Each row has a name. After each piece below comes the name of the row it's from, unless a question asks for something else. Each question is about the rows just above it. Some pieces are copies with a little noise. Places in a row count from 1.

Z393: [-8.92 -9.32 -5.93  7.16 -4.40  0.90]
Z525: [ 8.86 -2.43  6.14  1.60 -0.49 -4.18]
Z743: [-2.89 -7.64 -2.58  6.30  0.66 -8.77]
Z56: [ 8.10 -5.41 -5.41 -5.41 -9.31 -9.31]
Z345: [ 0.57  5.88 -7.44  9.28  6.31 -8.19]
Z965: [ 9.06  8.58 -0.69  3.64  8.48 -2.10]
[ 0.57  5.89 -7.43  9.29  6.30 -8.20] : Z345
[-5.41 -5.41 -5.41 -9.31 -9.31] begins in row and place : Z56, 2
How many times does Z56 hold [-9.32]? : 0
Times [9.28] occurs in Z345: : 1
[-4.40  0.90] : Z393
[-8.92 -9.32 -5.93  7.16] begins in row and place : Z393, 1
Where do [-0.49 -4.18] appear? : Z525

